In the data rows, the value 128 means zero.
Here are some numbered points:
[103 180 123 182 115 101 143 220 104 101 202 121 140  96 104  97 198 110
  85] 0
[ 89 192 100 125 141 104 146 100 108 127 107 161 114 160  92  91 157 169
 227] 1
[136 105 110 105 213  92 102 108  98 153 112 134 160 122 109 103  88 163
  78] 2
[253  97 103  95 159  80  89 106  89 127 106  98 206 116 146  88  89 190
  86] 3
[138  87 255  99  25 198 102 112 255  94 103  95 105 117 223 255 184  95
  70] 4
[121 102 220 115 120 125 117 182 124  96 156 122 113 113 137 184 116 104
  72] 5
[100 107 117 103 122 115 132 104 122 149 107  99  86 180 153 100 182 123
 188] 6
[ 95 175 114 148 131 145 183 114 112 109 105 222 117 126 100 109 110 120
 150] 7
[109 161 124 157 123 135 153 107 126 120 114 186 113 103  98 140 106 109
 168] 8
[129  91 216 108  93 186 103 174 216  97 150 115 106 107 128 246  90 102
  74] 9
[255  72 181  89 110 101  84 106 169 124 107  66 101  95 248 182  90  88
 116] 10
[108 131  77 109 156  81  89  90  86 255  99 137 230 110  98  84 200 255
 187] 11
[108 100 119 108 101 180 139 109 118  98  96 124 115 175 157 142 107 111
 100] 12
[116 119  81 101 165  83  82  97  97 206 108 104 202 104  92  78 155 246
 185] 13
[107 120 106 214 135 101  86 169 108 114 255 109 179  65  91  95  94 101
 102] 14
[141  92 105  95 133  81  87  96 101 232 104 103 199 138 140  98 152 170
  98] 15
[125 101 121 104 120  98 105 100 178 107 104 115 132 134 151 134 101 111
  84] 16
[109 131  83 110 151  98 102  95  91 202 100 128 157 154 104  89 102 201
 181] 17
[134  98 112 104 197  95  94 106 106 163 112 138 136 107 113  98  88 158
 125] 18
[255  86 126 101 140  99  90 126 118 115 115  90 115 108 213 117  84 103
  98] 19
[ 83 213 112 164 140 132 161 111 127 122 130 195 129  92  92  94 123 113
 196] 20
[ 86 143 106 110 132 103 115 105 110 190 103 142 113 168 113  98 183 151
 164] 21
[109 163 110 199 125  95 106 210  91  97 237 119 161  95 101 100 149 108
  67] 22
[135 111 113 105 184  94 100 106 109 151 115 117 139 114 100 100  86 148
  90] 23
[122  98 120 107  97 179 138 103 116 106 100 126 106 171 144 148 110 108
  93] 24
[100  99 112 107  80 188 177  96 109 111  95 111 105 243 170 122 147 110
 161] 25
[255  78 237  89  64 103  89 110 218 108 105  77 105 110 255 242 101  93
  90] 26
[ 80 170 119 131 107 183 204 104 122 114 103 148  97 175 101 169 176 110
 172] 27
New points follow, each followed by the numbers of its two nearest points above by angle, nearest first.
[134 101 125 106 142 114 120 158 109 104 112 116 109 118 161 101  90 112
  87] 19 16
[106 195 123 183 108 107 164 224 105  97 195 120 144  98 101 101 201 106
  90] 0 22
[129  91 121 102 144  95  91 102 118 194 108 105 122 124 164 103 130 118
 130] 15 18
[115 172 128 161 110 109 173 217 112 103 178 110 116  99 105 121 195 100
 106] 0 22
[255  81 125  99 157 102  79 146 120 127 126  82  96  98 209  97  87  98
 126] 19 10
[ 69 174 118 129 114 164 199 102 120 120 100 160  99 199 101 162 188 115
 189] 27 1
[102 190 114 162 136 120 153 113 121 114 131 189 132  98  94  94 126 125
 161] 20 7
[106 144  97 211 164  91  88 148 101 114 255 108 199  67  96  89  92 123
  97] 14 22
[128 101 160 111 132 103 107 167 110  98 160 121 116 113 143 144  88 110
  72] 5 9
[105 195 112 155 139 104 145 120 115 113 135 159 132 100  95  93 125 125
 133] 20 7
[109 196 126 177 106 101 182 227 101  90 181 125 134 105 108 123 201 108
  75] 0 22
[ 90 161 121 126 105 174 215 109 109 108  97 139 106 213 107 164 188 112
 158] 27 25
[ 96 100 112 101  80 172 168  94 113 114  96 114 108 232 164 125 150 112
 164] 25 12
[124  93 215 120  93 204 125 181 237  94 151 123 109 106 111 237  88 101
  70] 9 4
[102 128 104 193 163  92  78 169 108 128 255  96 169  65  94  87 119 120
 114] 14 22
[113  98 243 106  42 226 145 139 249  90 106 107 110 133 170 255 196 103
  71] 4 9
[104 148  98 227 139 100  90 167 102 111 255 110 194  70  93  95  94 104
  90] 14 22
[121  97 192 120 120 115 110 185 116  99 167 117 111 101 136 166 121 104
  84] 5 9
[123 106  96 102 188  86  82 107 100 163 110 107 182  99  95  83 125 215
 148] 13 11
[136  77 255  98  30 227  99 131 255 113 108  78  87 105 196 255 193  89
 107] 4 9
[255  87 130  92 134  98  88 122 117 113 108  86 115 109 227 128  81 104
  98] 19 10
[175  92 109  91 126  86  87  95 102 202 100  96 193 139 171 101 123 145
  96] 15 3
[ 89 173 101 113 137 104 142 104 103 112 103 126 113 175 101  93 146 158
 185] 1 21
[127 113 120 190 131 140  89 189 122 117 231 103 130  73  97  97  98  96
 114] 14 22
[125  88 200 158  80 222 143 214 249 112 166 100  98  85 100 230 123  93
 110] 9 4
[122 122 128 131 146 121 130 115 159 110 125 141 113 109 104 124  91 111
  94] 16 23
[101 103 110 104 137  96  94  98 115 219 106 113 119 150 120  97 191 154
 178] 21 11
[ 70 178 113 131 112 148 196 101 107 110 103 166 112 204 105 156 179 128
 162] 27 1
[131 114 108 112 160 100  96 109 102 155 108 168 131 113 106 102  90 154
 126] 18 23
[ 81 157 115 127 114 141 183 102 114 113 102 159 103 200 103 136 174 127
 172] 27 1
[108  91 117 103  80 214 177 101 123 127 106  92  81 226 154 136 167 105
 202] 25 6
[119 170 114 155 131 137 156 154 100  91 127 186 126 119 105 102  94 115
  75] 7 22
[ 93 196  86 146  85 145 174 107 109  96 103 216 175 116  90 172  92 148
  75] 7 8
[112  96 227 108  66 201 161 131 217  95 109 108 104 137 152 246 189 102
  85] 4 9
[ 98 104 112 117  76 228 210 106 104 101  98 120 106 235 132 163 158 114
 155] 25 27
[ 94 169 120 135 101 196 206 108 115 100 100 147 105 171 105 174 160 106
 142] 27 25
[111 123 166 186  71 220 186 231 205  84 165 123 118  98 100 213 146  98
  75] 9 5
[255  90 124 103 163 108  89 162 119 119 143  97  94 103 185 100  85 106
 112] 19 10
[102 190 115 158 121 182 209 115 107  94 108 205 116 127 105 124  93 105
 128] 7 8
[136  77 242 101  38 229 106 150 255 112 107  84  86 109 188 255 178  94
 111] 4 9
[ 93 180 109 155 138 100 156  99 111 130 104 177 107 160 102 101 122 138
 206] 1 20
[119 140 128 128 111 182 190 103 125 127 109  97  82 158 107 179 148 102
 177] 27 25
[232  87 126 111 157 108  90 167 119 122 155 101  90  98 156 104  88 103
 117] 19 10
[100  94 117 105 108 131 132 103 118 138 101 102  96 185 168  99 165 107
 162] 6 25
[244  93 107  97 138  85  92  98  84 154 100 104 209 126 163  94  87 172
  82] 3 19
[240  87 115  88 130  85  87  96 100 184 104  93 193 130 179  95  93 148
  98] 3 19
[ 87  98 112 103  75 170 169  93 109 132  90 114 108 252 193 118 165 111
 181] 25 6
[122 100 183 120 138 137 134 111 182 110 113 119 108 109 105 158  98 107
 108] 9 4
[116 178 122 141 155 104 151 138 118 126 150 131 104  94  97  94 118 116
 151] 20 8
[112 192 119 163 119 180 200 128 111 103 110 221 115 114 105 117  90 112
 130] 7 8
